In the rows, 128 means zero.
A single turn carries every row of the set below to another of its rows. Some are shown first; where does it send the rows asked next?
j973: [113 105 122 139 135  97 123 109 145 171 147 148 117 133 106 114 156 123
 138 140 110 130 100]
j149: [136 147 130 145 159 141 139  84 138 146 175 164 107 154 155 129 135 144
 132 138 106 159 129]
j109: [107 109 127 139 148 101 125 115 146 155 154 138 110 137 108 102 159 132
 123 140 113 127 103]
j303: [124 125 136 154 155 134 123 107 142 115 121 180 142 118 140 146 140 131
 152 130  80 144 160]
j635: [111  87 116 158 158 121 124 129 142 149 133 121 109 113 103 125 154 118
 129 151 114 122 121]
j969: [106 118 131 152 137 102 140 110 132 122 140 131 144 126 123 144 151 151
 126 177 115 112  87]
j882: [121 136 148 139 145 120 121  98 151 119 130 188 141 140 141 134 147 139
 141 125  86 144 153]
j800: [109 103 127 159 140 100 119 116 152 156 151 132 115 149 106 112 158 120
 115 142 120 126 116]
j111: [107 131 141 154 129 111 145 105 130 120 133 137 146 135 117 121 129 137
 121 171 107 120  82]
j269: [125 125 132 157 153 130 125 105 141 116 129 183 143 117 145 148 141 133
 156 130  78 144 157]
j81: [110 125 138 173 123 106 141 105 133 121 138 135 151 143 118 131 131 130
 119 172 109 121  90]
j705: [107 113 137 158 133 106 136 112 138 119 128 125 146 133 119 147 149 142
 116 179 121 110  97]
j469: [115 108 115 182 144 117 131 116 133 154 153 138 119 131 106 104 133 106
 134 139  99 138 109]
j129: [137 132 123 139 179 169 143  99 130 137 147 151 102 116 150 137 125 139
 143 146 102 154 136]
j250: [122 129 146  94 171 125 136  90 133 139 146 134 131 151 147 155 138 162
 139 160 114 136 128]
j20: [116  88 119 142 147 114 121 120 145 165 124 134 114 111 101 127 154 117
 140 149 113 124 115]
j570: [130 134 119 143 178 136 148  88 124 133 149 146 137 129 155 176 112 144
 163 163  98 132 133]
j995: [121 118 137 144 155 119 116 107 153 118 127 177 139 127 145 159 164 146
 146 134  93 135 164]
j246: [113 109 125 159 149 125 132 118 136 150 136 137 114 122  99  94 129 109
 129 139  99 136 107]
j478: [110 115 132 164 139 123 144 114 127 117 120 127 146 115 116 139 129 132
 127 178 107 117  93]
j638: [116 104 121 147 140 117 130 113 138 167 131 147 117 117 100 107 135 109
 145 140  99 135 102]
j571: [129 117 140 144 154 115 126  90 140 142 155 127 141 176 148 181 142 139
 129 163 122 135 151]
j468: [127 129 139 142 163 118 130  85 150 134 145 140 140 169 151 184 132 144
 129 165 124 124 152]
j994: [136 122 118 155 167 135 128  96 144 147 172 147 105 147 160 166 160 150
 131 149 120 145 148]
j898: [142 122 119 179 164 162 133 101 139 138 149 146 109 136 150 158 126 118
 133 149 110 153 158]
j639: [120 134 144 150 143 116 120  98 151 120 135 188 144 144 143 139 150 136
 141 126  87 145 156]
j177: [132 124 138 120 176 154 128 101 152 138 139 142  98 137 148 149 152 150
 118 152 127 142 151]
j392: [120 120 136 137 157 118 119 105 150 119 131 178 138 124 146 156 166 151
 149 134  91 135 159]
j167: [115  99 128 148 130 102 117 111 154 168 133 143 119 140 101 118 153 113
 127 141 115 129 113]
j598: [111  93 106 160 161 111 128 124 134 154 153 128 112 108 113 124 159 128
 142 148 107 124 111]
j724: [133 110 137 147 169 151 135 101 128 133 121 119 140 141 136 175 112 120
 139 167 110 140 157]
j275: [119 100 116 170 133 113 124 113 140 167 137 144 123 127 102 120 136 100
 142 141 102 136 111]
j692: [136 137 146 150 154 155 129  92 153 140 143 152 109 165 142 133 128 123
 108 142 120 155 152]
j776: [131 124 135 144 176 149 139  94 137 126 121 136 138 138 143 178 105 128
 142 166 110 129 154]
j562: [128 150 151 124 164 142 145  80 140 129 130 154 138 159 141 146  96 132
 133 154 106 139 133]
j825: [116  90 108 157 143 105 122 118 140 170 142 139 116 115 108 135 158 120
 148 147 107 127 111]
j945: [132 140 134 156 149 122 142  81 122 144 168 145 146 172 148 152 109 130
 148 152  95 154 129]
j202: [129 124 120 136 177 137 147  94 110 139 155 134 136 125 152 166 118 146
 167 163  92 143 127]
j559: [131 148 136 156 156 124 142  76 135 136 157 156 145 170 152 161 103 131
 142 154 101 141 133]
j545: [124 140 141 108 176 122 139  83 142 133 146 148 132 150 153 167 131 161
 139 161 115 125 132]
j723: [128 139 158 119 156 145 139  88 132 134 126 137 139 163 132 134 100 126
 130 154 104 150 135]
j4: [111 117 123 176 136 114 145 112 123 120 136 130 149 118 121 144 132 135
 135 177 103 119  90]

j692 turns into j898
j20 turns into j167
j246 turns into j635
Where do these go?
j478 turns into j705
j468 turns into j559
j571 turns into j945
j303 turns into j995

